Look-ups in named tables: a row name and a column name give one cell, copied from the table.

Dul =
fields: Zufo, Gupatob, Kori, Bonole, Luv, Mesigu, Gif, Neto
Meri: [147, 171, 124, 172, 170, 169, 110, 212]
Lavi: [220, 110, 171, 170, 161, 199, 221, 190]
Vagune: [190, 170, 226, 176, 143, 157, 214, 180]
Vopuze: [205, 139, 199, 211, 180, 212, 61, 107]

Vagune, Neto -> 180
Meri, Bonole -> 172
Vagune, Mesigu -> 157
Vopuze, Gif -> 61
Vopuze, Luv -> 180
Meri, Zufo -> 147
Lavi, Bonole -> 170
Meri, Kori -> 124
Meri, Mesigu -> 169
Vagune, Luv -> 143

Rafib:
|  | Mip | Tabep | Gaden | Sunav | Nalez | Veze | Tigegil | Mudit | Zoru | Kirerit |
|---|---|---|---|---|---|---|---|---|---|---|
| Kof | 116 | 66 | 97 | 115 | 86 | 253 | 79 | 96 | 88 | 104 |
| Kip | 91 | 56 | 100 | 101 | 76 | 75 | 83 | 76 | 84 | 113 |
| Zago | 89 | 55 | 98 | 106 | 70 | 102 | 86 | 82 | 86 | 111 |
| Dizuta | 86 | 103 | 81 | 86 | 120 | 63 | 77 | 71 | 69 | 92 |
| Zofasod | 107 | 50 | 95 | 132 | 59 | 147 | 66 | 88 | 83 | 110 |
| Pofodem | 71 | 92 | 73 | 87 | 118 | 182 | 77 | 91 | 64 | 107 |
| Buf | 80 | 93 | 71 | 86 | 120 | 104 | 72 | 88 | 60 | 102 |
| Ker | 122 | 66 | 91 | 108 | 85 | 106 | 78 | 98 | 91 | 101 |
| Bidifa | 93 | 54 | 99 | 100 | 66 | 58 | 84 | 81 | 84 | 121 |
| Nus | 76 | 91 | 71 | 86 | 115 | 123 | 79 | 92 | 64 | 102 |
| Ber | 93 | 55 | 98 | 104 | 71 | 83 | 86 | 79 | 85 | 114 |

Gaden of Dizuta = 81
Nalez of Kof = 86
Mudit of Kof = 96
Nalez of Ker = 85
Sunav of Pofodem = 87
Tigegil of Dizuta = 77
Gaden of Ker = 91
Mip of Zago = 89
Sunav of Buf = 86
Tabep of Buf = 93
Tabep of Dizuta = 103
Row with the largest Mudit: Ker

Lurib
|  | Nar | Gobug | Nofuruz | Desek | Vufarap | Bevo | Sir | Dul | Govum |
|---|---|---|---|---|---|---|---|---|---|
| Nov | 13.5 | -89.4 | 49.0 | 45.5 | -87.5 | -86.8 | -67.2 | 88.4 | 89.8 |
| Zokeger | 25.4 | -93.8 | 57.7 | 58.6 | -97.4 | -95.2 | -74.4 | 94.5 | 93.0 |
| Fiv | 14.1 | -27.8 | 8.6 | 19.7 | -32.9 | -46.6 | -46.2 | -18.3 | -17.9 |

What is the Nofuruz of Nov in Lurib? 49.0
What is the Dul of Nov in Lurib? 88.4
What is the Bevo of Nov in Lurib? -86.8
What is the Nar of Nov in Lurib? 13.5
What is the Govum of Zokeger in Lurib? 93.0
What is the Bevo of Zokeger in Lurib? -95.2
What is the Desek of Nov in Lurib? 45.5
What is the Sir of Fiv in Lurib? -46.2
What is the Dul of Fiv in Lurib? -18.3
What is the Gobug of Nov in Lurib? -89.4
What is the Vufarap of Fiv in Lurib? -32.9
What is the Vufarap of Zokeger in Lurib? -97.4
What is the Desek of Fiv in Lurib? 19.7
What is the Nofuruz of Fiv in Lurib? 8.6

Kup =
|  | Gokeke | Dotakeg | Pokiti | Bamamu | Posas | Nos | Direde |
|---|---|---|---|---|---|---|---|
| Zuvin | 107 | 102 | 101 | 108 | 154 | 103 | 120 |
| Seg | 124 | 107 | 99 | 116 | 96 | 107 | 105 |
| Ruza | 116 | 141 | 103 | 95 | 148 | 103 | 86 |
| Pekepam | 97 | 140 | 106 | 85 | 253 | 99 | 105 |
| Nul | 83 | 92 | 104 | 96 | 44 | 100 | 92 |
| Digiv | 147 | 109 | 105 | 86 | 88 | 102 | 109 |
| Gozap | 149 | 112 | 103 | 93 | 64 | 104 | 102 |
| Gabado | 142 | 132 | 104 | 87 | 90 | 103 | 87 |
| Vun | 88 | 83 | 103 | 99 | 75 | 100 | 110 |
| Tezira | 73 | 116 | 101 | 112 | 193 | 103 | 104 |
| Badipiv | 128 | 112 | 104 | 92 | 85 | 102 | 99 |
| Rebire | 124 | 146 | 103 | 96 | 232 | 104 | 105 |

Nos of Vun = 100
Posas of Pekepam = 253
Dotakeg of Nul = 92
Gokeke of Vun = 88
Pokiti of Nul = 104
Posas of Rebire = 232
Dotakeg of Gozap = 112
Dotakeg of Gabado = 132
Direde of Pekepam = 105
Bamamu of Zuvin = 108
Bamamu of Tezira = 112
Posas of Nul = 44
Direde of Digiv = 109
Pokiti of Gabado = 104
Pokiti of Pekepam = 106
Nos of Tezira = 103
Pokiti of Tezira = 101
Nos of Digiv = 102

